Rotation paths and how fast each direction turns (degrees per step):
Each turn is a multiple of 5 degrees from 10 to 175, or 0.
Each row of a path follows its step; steps can be skipped.
Rotation 1:
step 1: [ 10 -36  15   0  12 -21  22  15  -4 -10 -17   4   2  -5 -10   3  -1  11
   0  14 -58  -7 -26 -17  -6  -3   5 -15   5   2 -27 -30  12   6  13 -10
 -11   4  -2 -38  -3 -10  -6  27  24  13   3 -10 -14 -10  -1  -1 -27 -10
  28 -27 -13  34  16 -32  25]
step 2: [  1  -8 -14  -5  10 -15  -5  -2 -23  40   2  16  18 -19 -11  26 -35 -35
   3   2 -31  17 -23 -15  11   2  16 -16 -28  -1   7  11 -10 -10   4 -18
  -7 -31 -13   1   2 -25  18 -17   9  -8   8  -2  22   9  27 -19   4   2
 -40 -37  -5  -7  12 -26  22]
step 4: [ -6  -1  29   5   7 -64  16  44  11  -3  -8  12 -26  31  -5  13   8  -4
   5  11  -9  -9  19  -5  10 -19  15  11   7  20   7 -19   1 -19  -7 -27
 -28 -14  -1  14   0  12  23   7   7   7  22   8  24   6   8  -1 -39  14
 -14 -18  -1  27   2 -12  17]
step 5: [ -3   5 -12  -9 -21   2   2   1   3  39   1   7   5  -7 -19  31 -23  -3
 -18   6  31  10   3 -17 -21   3 -24  -7  -4  -6   5   6  31 -35 -32  -9
   1 -35   4  20  25 -22  -1  23  20 -17  16  13  23   0  18 -22 -48 -20
  -4  -8  16   0  13  15   2]
step 6: [  8 -19  28  -5 -19 -14  15  -2  31   4   3   6   2  29 -24 -24  -8  -4
   9  34 -22  -9  -3 -18 -13   9 -17  14 -13  -5 -19 -15   4 -30  -5  -4
 -13 -42  32   3   9  -3 -20   1   7  25   0  36 -40 -10 -18  -7 -14   5
   4  17 -17 -30  25   1 -10]
step 7: [-13 -46  14   3  12 -10  14  12  -7  -6   5 -28 -33   2   9  19 -13 -23
  -7  14  -6  -8 -28  -8 -29  32 -10 -14  13  11  -1 -29 -15 -30  11 -21
  -3 -22  -8  -6 -33 -32  10   0  22  19   5   0   4 -17  18   3 -29  -9
  -3  -8 -24  19 -22   7  23]
step 8: [-17  14   4   0  22   8   1  -6 -21  41 -29   2   9  -7 -29  18 -15  -2
  -2  36 -36 -24   0  -9  18  34 -23  -1 -25 -24   9  36  -1 -18 -13  -9
  -5 -14  -4 -20 -22 -25   0   9  40 -20  -5   2 -20 -10  18  -9  -2 -13
  -9   2  13  -4  13   4   8]
step 10: [ -1   0 -10   6  27 -25  30  11 -10   2   3  13   1   6 -15  20 -11   4
  12   5 -19  -5 -12 -26  -7   0  27 -18 -12   0 -13 -35  22  -4   5 -32
 -28   9  -9   8  -9 -28  33  38  14  -8  12 -16   2  21 -14 -39  -9 -13
   3 -23  19  30 -15  19  25]
step 11: [ -5  34  -8 -24 -16 -29   0   9   4  29  14  21   9  14   6  18 -30 -18
   2  12 -24   0  11 -15  15  18 -23   7 -11 -15 -14  -4  14 -15 -21 -18
  -2 -19  -9  27   3 -23  12 -18 -23  -8   7  24  14   0  29 -26  16   6
   6 -23  24 -34  39  12  13]
[ -7  -6   3  -4  -2  -7   5  -1  -5   0  -1   3   2   3   4   2 -13   4
   3   6  -8   1   3   5   3  -2   9  10   7  -1  -2   1  -3  -8  -2   1
  -1   1  -1   4   5   8   3  -4  -4   0  -4   1   0   0   4   8   6   0
  -3   3  -1  -8   0  -6  -1]	155
[  8   1   2   9   2  -3   1  -2   0  -1   4  -3  -1  -5  -2  11  -2   6
  -1  -4  -2   7   7   1  -4   5   8  -2   7   5   1   4   3   4  -4   2
   2  -1   7   5  -9  -3   1   2   8  -4  -3   1   0  -5   8  -1   1  -1
  -6 -11   4  -3   0   2   0]	125
[  2   6  -4   5  -8  -1 -12   3  -2  -8   0  -7   3   1   6   0  -1  -1
   7  -1   1   0  -2  -5   1  -3   1   3  -4   1  -4   0  -1  -1  -2  -6
  -3   2   0   8   6   8   1   9  -3  -5   1   5  -2   7   7  -5   4   0
  -4  -5  -1   7   7  -4   7]	45
[  5  -5   0   3   6  -5   3   2  -7  -4   0  -6   5   4   0   2   9   4
   5  -1  -3   6   3  -9  -1   3   0   0   3  -2   7  -1  -2  -6   0  -3
   3   6   6  -1   1  -8   4   1 -10   7  -2  -3   6   6  -1   1  -6   1
   0   2  -9   5   2  -5  -7]	130
Rotation 2:
step 1: [-25 -18   6  17   7  -7  38 -11  -6  13  10   7  -6  19  29  -3  22  -3
   3  -6  16   7  25  36 -26  -7   7   0   5 -17 -33 -18  15 -31 -17 -33
 -12  -6  -1 -22  -2  -6   9 -26   0  -8  -3 -23 -10   9   9   6  24  12
  20  10  28  19   8  19  -9]
step 2: [-21 -21  20 -13  -1 -16 -24   3   4  14  -6  16   8  24  17  11 -12   7
  -1 -12  -3  15 -23  -6   5  21  -5 -15  -8  33 -38   8 -22   0 -14  -4
   1   3 -16   1 -12  36  26 -35  13  16  -2   7   8  38 -10 -10  23  17
   7 -27  -5  30  10 -15  -2]
step 4: [ -3   0  19  47  28  -9  17  21  -6 -25  -6   2 -15 -16  -7  -4  -1   7
   8  -1 -18  14 -19 -14 -16   8  22   2   2  37 -12   8   1  15 -35 -27
 -14  12 -29   4 -11  17 -11  -7 -33  -7 -20  31  -8   1 -20   9 -17 -23
 -14   9  -5 -14  -8   7 -17]
step 5: [-12   5   5  32  28  -4 -19  26  -4 -19 -18  11 -17  -2  27  13   1  23
   0  11  20   3 -15   7  27  -3 -38 -10  20 -12   3   7 -11  24  -4 -20
 -10   9   3  -3  15 -38   8  12  -7  -8   7 -13 -54  18  23   2   2  -8
 -26   3 -12  11   2  -7   5]
step 6: [-31 -26   1   6   5   0   1 -18  17 -18  33  -3  -4  17 -12  14   5  -8
 -18  11  -8 -19  13   0 -10 -20  -3 -15 -16  32 -27   6 -33  -3 -11 -14
   1  38  -6  -5  10 -48 -10  16  -9 -24  17  13 -23 -15  -4 -19  -6  24
   9 -12  14   2 -15  14  14]
step 7: [-23 -16  14 -13  33   8 -32 -21 -50 -14  18   1  -4 -17  38 -15  22 -24
  -2  -2 -12  -1 -24  13  11  -9 -21  17  -2 -18  -9  -5 -15 -36 -13  19
  16  15   1   2 -24  -1   8 -19 -13  -3 -11   3  -5   7   6 -34  -7   4
   7  15  10   4 -15   1   1]
step 9: [ -6  17 -16  -8   1 -26  -9   5 -14 -29  11  -2 -21  -6   0 -17 -19 -13
  -7  13   2   8 -15  -8 -27  -1  21 -25  -4  -6 -22  12  17  -7  23 -20
  30 -21   9  16  -3 -23 -15  11 -14  25 -16  10  15  40  -5  -7 -29  14
 -27  42 -11  -5   9   9   6]
step 10: [ -9  13   1  49   4   1   3  39   1   4  -3 -11 -24  26  16  -2 -11  -4
  27  -9 -21   6   7   6  13 -13  13  -9  -8 -18  -6 -22 -12  17  24   6
   0 -19  13  -5 -11  10   8  13   1 -20  15  47  -2   5  14 -17 -51   8
  -1  -1   1 -16 -11 -16  16]
step 11: [  8 -29 -15  12 -11  -5 -24 -21 -18  24   5 -12 -15   2  -5  21 -10   0
  11 -19  35  10  20  12  11   1 -19 -11  -6  -1 -13  10  -5  25   5  -4
  11 -14 -25  14  35 -30   7   4 -20   8 -12   5  -8  -3  20 -13 -17 -10
  36  19 -19 -42 -16  -6  20]
[ 5  9  7 -1  2  2 -2 -1  3  0 -8 -4  2  1  5 12 -6  3 -1 -2 -6  0  7 -2
  8  4  1  3  1 -4  4  5  2  4 -6  6  7  3  0 -7  0 -4 11 -8 -4  2  1  5
  0  7  6 -5  3  1 -1 -3 -2 -1  1 -4  0]	130
[  0  -2  -5 -13  -3  -6   1   6   7  -4   1  -1  -2   1  -6   2   3   1
  -4   0   3   4   2   9   4   1  -1   7  -2   2   1  11  -2  -2  12  -5
  -2   8  -4   4   2   1  -1  -1  -6   7   7   1   0   4   8  -1  -2  -3
  -6  -4   2   0  -2   0   1]	120
[-6 -5  4 -2  2  7  1  7  0  2 -3  1 -9  4 -2 -2 -3  3  1  0 -6  3 -2  4
  3  7  2 -4  8  6  4  3  3 -8 -2  1 -1  8 -1  2  2 -3  7 -2  1  5 -6 -1
 -7 -3 -4 14  3  5  5 -4 -2  3  0  6 -5]	25
